In the data rows, zero lies at 4.5, halfway between 4 and 5.
Some points:
[4 4 5 5 6 6 7 7 5 4 5 2 8 3 5 3 5 4 5 3 6 4 7 3 2 5 5 4 5 3 4 9 7 1 4 5 5
 5 4 4 6 6 6 7 2 2 8 3]
[3 5 3 5 4 2 1 3 4 5 2 6 5 2 4 4 5 3 4 5 3 5 5 2 4 6 8 6 6 3 3 5 6 5 2 5 2
 5 4 6 5 6 6 2 3 6 7 4]
[7 4 3 4 4 6 5 5 4 7 4 6 4 6 3 5 4 6 7 4 4 3 5 2 2 8 4 3 5 7 6 3 5 6 4 8 5
 4 5 7 3 2 6 7 6 4 6 4]
[3 5 2 4 4 6 2 2 6 4 5 5 4 2 5 3 5 6 4 5 4 6 1 6 2 6 7 5 4 7 6 4 4 3 4 3 2
 6 2 6 5 2 4 5 3 2 4 6]
[4 3 5 6 5 5 5 8 2 7 6 5 3 2 5 4 5 5 5 6 5 5 7 5 5 7 7 5 3 6 4 1 5 6 3 1 5
 5 4 4 7 4 7 5 4 3 1 6]
[7 9 7 5 1 3 5 5 4 7 4 3 4 5 1 6 4 4 3 3 4 0 3 5 4 7 4 2 4 4 3 4 7 4 3 3 2
 5 4 3 5 6 3 4 4 6 4 7]
[2 5 6 5 4 4 5 4 9 6 4 3 4 4 7 6 6 1 5 5 4 3 2 2 5 4 6 2 4 5 1 3 7 5 5 6 7
 3 5 4 3 4 6 7 5 4 2 6]
[6 5 0 3 6 6 5 4 7 5 4 3 3 7 3 7 4 5 3 5 4 8 6 5 5 4 6 3 8 6 3 4 7 5 3 3 8
 9 3 1 3 7 2 4 6 6 4 4]
[5 4 4 6 5 7 1 3 9 4 4 2 1 4 4 7 5 8 1 7 4 5 6 3 6 3 2 7 3 5 4 7 6 3 7 5 2
 3 7 4 7 4 7 5 5 5 6 7]
[7 4 4 3 3 3 3 6 6 3 5 3 7 3 5 5 5 6 6 5 3 6 7 4 5 4 0 3 3 5 3 4 4 3 5 2 4
 7 4 6 4 3 6 4 4 8 7 7]
[3 6 4 7 5 1 5 5 4 0 4 4 1 3 6 5 4 8 6 3 7 4 6 5 4 8 4 5 6 5 3 3 4 3 4 4 5
 3 7 6 3 7 5 4 6 6 4 2]
[4 1 5 3 3 5 2 6 5 4 4 5 5 6 2 4 7 7 9 4 5 5 2 3 3 5 5 4 6 3 2 3 6 5 9 3 6
 4 5 2 7 5 4 4 4 4 7 6]
[5 5 2 4 4 2 7 3 3 4 3 0 4 6 5 6 5 2 7 4 4 5 5 9 5 6 6 5 2 3 5 4 3 7 9 6 4
 3 5 6 2 5 6 4 4 2 6 6]
[6 4 8 3 6 6 3 6 6 6 3 5 2 5 4 7 8 4 5 1 3 3 4 6 4 5 5 8 4 9 5 8 1 7 2 4 5
 2 4 1 2 6 3 3 2 5 6 3]
[8 3 5 4 7 7 6 1 4 6 4 2 6 1 6 3 5 5 3 3 5 5 2 5 1 5 5 4 4 5 2 3 2 5 4 5 6
 6 7 4 6 5 5 3 7 7 5 5]
[5 4 5 3 4 5 4 4 2 5 5 6 3 4 5 6 4 3 4 7 4 2 4 6 2 4 3 6 4 5 3 4 6 3 7 3 5
 8 4 5 4 7 3 4 6 0 4 4]
[5 7 3 6 3 3 5 4 4 6 5 4 5 5 3 5 7 1 3 6 7 7 5 4 2 5 3 6 5 7 4 5 2 4 5 4 3
 4 5 6 8 3 3 7 5 6 2 2]
[5 8 6 6 6 6 5 5 5 5 4 6 3 1 7 4 3 4 7 5 6 6 4 3 6 5 3 4 4 5 6 6 5 8 7 3 4
 6 2 3 4 3 4 4 9 2 7 3]
[4 3 6 6 7 3 5 6 5 7 3 5 6 4 5 7 6 6 3 4 3 4 4 3 3 2 2 3 1 4 5 3 5 7 5 6 3
 8 6 7 5 6 4 3 3 3 3 1]
[5 2 3 5 3 5 6 4 2 4 2 6 4 1 2 3 6 6 2 1 4 6 4 5 8 3 5 2 5 6 4 6 6 5 6 3 4
 2 5 6 3 3 4 7 5 4 4 4]
[5 3 5 3 4 5 3 7 5 0 4 4 5 4 6 8 5 5 3 5 5 5 4 6 5 6 6 1 4 5 4 4 7 4 2 8 5
 4 1 4 6 1 4 3 6 3 4 2]
[3 6 6 4 3 5 8 3 5 3 4 5 7 6 3 8 1 6 3 3 7 6 4 3 5 2 7 5 5 6 5 4 4 9 4 3 5
 6 5 5 9 4 6 4 3 5 6 5]
[4 5 2 8 5 5 5 5 3 3 7 4 5 5 1 5 7 4 6 1 4 6 3 3 4 4 5 6 4 3 7 4 3 1 6 6 5
 5 5 6 3 6 4 0 6 4 2 7]
[4 4 5 5 7 5 2 6 5 3 4 4 7 3 4 4 2 2 6 4 5 4 6 4 6 4 4 7 6 7 5 2 6 5 7 7 3
 6 2 5 3 6 5 5 3 7 4 7]
[7 4 6 3 5 6 4 4 4 6 3 4 3 3 5 5 4 5 3 6 7 3 4 5 8 5 6 5 9 0 3 6 3 5 4 3 4
 7 4 8 3 5 5 5 2 5 4 4]
[3 3 7 4 4 5 1 3 0 5 4 3 5 8 8 7 2 4 3 4 5 6 4 3 4 4 3 4 6 4 3 6 5 3 5 5 4
 3 3 4 3 6 6 5 6 4 4 6]
[3 3 8 7 6 3 6 2 4 5 4 5 3 5 2 4 5 5 5 9 5 3 6 6 5 3 6 3 5 8 6 3 5 2 5 5 5
 5 4 4 4 3 4 3 4 6 8 3]
[7 6 4 6 2 5 6 6 3 4 5 7 6 4 6 4 5 7 5 8 7 4 4 4 5 3 7 5 4 5 3 6 3 4 7 8 5
 5 6 2 3 2 6 2 3 4 3 5]
[1 4 1 2 5 5 7 6 5 8 2 6 6 4 5 5 1 7 6 5 5 4 3 6 5 5 4 6 3 3 4 5 5 3 4 5 2
 3 4 3 5 5 4 4 6 7 4 3]
[3 3 4 6 5 4 4 6 4 4 2 1 2 5 3 1 2 4 4 7 4 5 5 1 5 6 4 3 3 3 5 6 1 7 2 6 5
 6 6 4 5 4 0 5 4 2 4 7]
[5 4 5 6 5 5 5 5 3 3 8 5 3 5 6 5 7 4 7 5 5 4 1 6 3 2 6 4 5 3 7 7 7 7 2 5 1
 6 4 4 5 7 5 8 6 8 4 6]
[9 2 5 4 4 1 7 1 6 3 2 7 3 6 7 4 3 5 7 3 3 5 6 1 4 4 6 4 3 4 6 4 3 2 6 5 2
 4 0 2 6 6 4 7 4 4 2 6]
[4 1 6 3 3 3 5 4 6 5 7 6 5 3 3 4 5 2 3 6 7 5 7 4 5 5 5 4 4 4 6 5 5 4 3 5 5
 3 5 4 4 5 5 1 8 5 5 5]
[6 5 5 7 7 6 7 5 6 2 7 8 2 6 4 5 2 3 5 3 4 5 3 6 5 6 5 8 2 3 4 4 7 3 4 5 6
 2 6 8 5 3 3 2 4 3 5 8]
[5 2 4 6 5 4 3 6 6 6 7 5 3 6 4 6 2 3 3 2 7 5 3 5 5 6 5 1 4 5 3 4 2 3 7 3 3
 5 6 3 3 2 3 6 3 6 5 3]
[4 3 4 1 2 6 6 3 4 5 5 6 3 3 5 3 5 3 4 3 6 6 6 5 3 5 2 6 5 3 5 6 7 7 7 7 4
 6 6 3 3 3 5 4 2 6 3 4]
[6 5 3 4 4 8 3 5 6 2 3 5 4 7 2 2 3 3 7 3 4 3 6 6 4 1 5 4 3 6 0 5 3 5 2 3 2
 5 5 4 4 6 7 4 5 3 3 2]
[4 6 4 7 3 6 5 2 4 3 2 5 5 6 4 5 4 5 5 6 5 6 2 4 5 6 3 6 1 2 9 4 5 3 3 2 9
 4 5 5 0 5 8 5 3 5 4 3]
[5 4 0 4 6 3 4 4 2 4 7 5 4 4 5 4 4 2 3 5 4 0 4 2 5 3 5 5 3 5 5 4 3 6 5 5 8
 3 3 5 7 6 5 5 4 6 6 3]
[6 5 5 5 5 3 4 5 3 5 7 7 6 6 5 4 4 6 4 7 3 9 5 4 3 3 5 5 5 4 2 4 5 7 3 3 3
 1 4 6 2 6 2 6 4 4 7 5]
[4 5 6 5 2 5 3 8 7 6 4 4 5 6 6 2 4 6 1 3 3 3 7 4 2 2 8 6 4 3 7 1 4 5 6 4 5
 6 6 3 2 4 4 5 7 5 6 4]
[2 7 6 1 6 8 4 2 4 5 9 2 5 4 2 5 4 7 4 4 4 4 7 3 3 5 5 3 4 3 4 5 3 6 5 4 5
 2 1 6 3 4 4 5 4 5 3 3]
[5 6 6 4 7 4 2 5 4 3 2 6 4 0 3 5 1 4 4 6 3 5 4 7 1 3 4 1 5 4 7 5 4 5 5 5 6
 2 8 2 6 5 4 5 2 4 3 6]
[3 4 5 7 4 3 4 0 3 5 6 4 6 4 5 5 5 4 6 2 3 3 7 6 6 4 3 6 5 2 3 4 6 5 2 5 5
 6 6 1 6 0 3 5 4 4 4 3]
[0 8 5 1 7 4 6 6 3 2 4 9 2 5 4 4 7 3 2 5 3 5 5 5 5 4 2 3 5 3 3 5 0 3 3 7 4
 7 5 3 5 4 6 6 5 4 7 9]
[3 4 3 5 5 6 4 2 5 5 5 6 8 8 9 3 5 6 4 5 4 2 6 5 6 6 3 1 6 8 7 5 6 5 4 3 3
 3 7 5 5 7 4 3 4 3 3 6]
[7 7 6 0 4 2 2 4 3 6 6 3 4 5 4 2 5 6 6 3 7 6 4 4 8 3 7 5 0 6 6 4 7 2 4 6 6
 6 8 4 6 7 2 6 5 4 4 4]
[4 6 5 5 5 9 6 6 3 3 2 5 4 6 6 6 7 1 6 5 3 6 6 3 6 6 5 5 4 2 6 4 4 2 6 3 5
 3 7 8 6 4 1 4 4 8 4 4]
[3 4 5 5 1 5 7 5 5 4 5 2 1 4 7 1 3 5 5 4 5 5 2 5 4 2 2 5 5 6 5 3 6 5 3 5 5
 4 3 6 5 4 3 3 1 5 6 4]
[4 5 4 3 5 1 2 5 5 6 4 4 4 5 5 5 5 5 6 4 5 4 5 5 2 1 4 5 8 5 6 8 3 4 4 3 7
 4 4 8 5 1 6 3 6 4 2 6]
[4 5 6 3 7 2 6 5 3 4 7 3 7 7 4 1 4 5 2 6 0 6 2 3 6 8 5 5 6 5 4 7 6 6 7 3 3
 3 5 3 4 4 7 3 6 5 3 2]
[4 4 5 7 1 5 3 4 7 6 6 7 5 5 4 4 4 5 4 4 1 6 6 9 7 6 5 5 5 5 4 7 2 5 5 8 9
 7 3 4 7 8 5 6 6 6 4 3]
[5 3 4 2 3 5 6 6 6 3 6 4 7 3 4 6 3 5 5 5 3 3 3 3 5 4 3 7 8 6 6 2 3 3 3 4 4
 4 7 4 3 4 4 8 6 3 4 3]
[6 6 4 5 6 4 4 6 5 8 6 4 4 6 5 3 6 5 5 4 5 5 4 5 6 4 2 3 8 3 6 0 4 4 3 5 3
 2 4 3 6 5 7 3 3 2 5 3]
[5 4 4 5 5 4 4 5 7 3 1 5 8 6 3 2 7 5 2 4 9 3 4 6 4 4 1 6 4 3 3 3 5 6 5 4 5
 3 2 4 5 5 3 6 6 4 4 6]
There is one direction along which these points spread out most. How many in every 100 of the points above lie lower along it than each point below? Round to a whole number. More than half of the points above lie lower than the first one.
[3 6 6 4 3 5 8 3 5 3 4 5 7 6 3 8 1 6 3 3 7 6 4 3 5 2 7 5 5 6 5 4 4 9 4 3 5
 6 5 5 9 4 6 4 3 5 6 5] 85
[6 5 5 7 7 6 7 5 6 2 7 8 2 6 4 5 2 3 5 3 4 5 3 6 5 6 5 8 2 3 4 4 7 3 4 5 6
 2 6 8 5 3 3 2 4 3 5 8] 0
[3 5 2 4 4 6 2 2 6 4 5 5 4 2 5 3 5 6 4 5 4 6 1 6 2 6 7 5 4 7 6 4 4 3 4 3 2
 6 2 6 5 2 4 5 3 2 4 6] 22
[5 4 0 4 6 3 4 4 2 4 7 5 4 4 5 4 4 2 3 5 4 0 4 2 5 3 5 5 3 5 5 4 3 6 5 5 8
 3 3 5 7 6 5 5 4 6 6 3] 18
[0 8 5 1 7 4 6 6 3 2 4 9 2 5 4 4 7 3 2 5 3 5 5 5 5 4 2 3 5 3 3 5 0 3 3 7 4
 7 5 3 5 4 6 6 5 4 7 9] 13
[4 4 5 5 6 6 7 7 5 4 5 2 8 3 5 3 5 4 5 3 6 4 7 3 2 5 5 4 5 3 4 9 7 1 4 5 5
 5 4 4 6 6 6 7 2 2 8 3] 62
[4 5 6 3 7 2 6 5 3 4 7 3 7 7 4 1 4 5 2 6 0 6 2 3 6 8 5 5 6 5 4 7 6 6 7 3 3
 3 5 3 4 4 7 3 6 5 3 2] 55
[1 4 1 2 5 5 7 6 5 8 2 6 6 4 5 5 1 7 6 5 5 4 3 6 5 5 4 6 3 3 4 5 5 3 4 5 2
 3 4 3 5 5 4 4 6 7 4 3] 53
[3 4 3 5 5 6 4 2 5 5 5 6 8 8 9 3 5 6 4 5 4 2 6 5 6 6 3 1 6 8 7 5 6 5 4 3 3
 3 7 5 5 7 4 3 4 3 3 6] 58
[5 4 4 6 5 7 1 3 9 4 4 2 1 4 4 7 5 8 1 7 4 5 6 3 6 3 2 7 3 5 4 7 6 3 7 5 2
 3 7 4 7 4 7 5 5 5 6 7] 60
[6 4 8 3 6 6 3 6 6 6 3 5 2 5 4 7 8 4 5 1 3 3 4 6 4 5 5 8 4 9 5 8 1 7 2 4 5
 2 4 1 2 6 3 3 2 5 6 3] 96
[6 5 5 5 5 3 4 5 3 5 7 7 6 6 5 4 4 6 4 7 3 9 5 4 3 3 5 5 5 4 2 4 5 7 3 3 3
 1 4 6 2 6 2 6 4 4 7 5] 51
[5 5 2 4 4 2 7 3 3 4 3 0 4 6 5 6 5 2 7 4 4 5 5 9 5 6 6 5 2 3 5 4 3 7 9 6 4
 3 5 6 2 5 6 4 4 2 6 6] 7
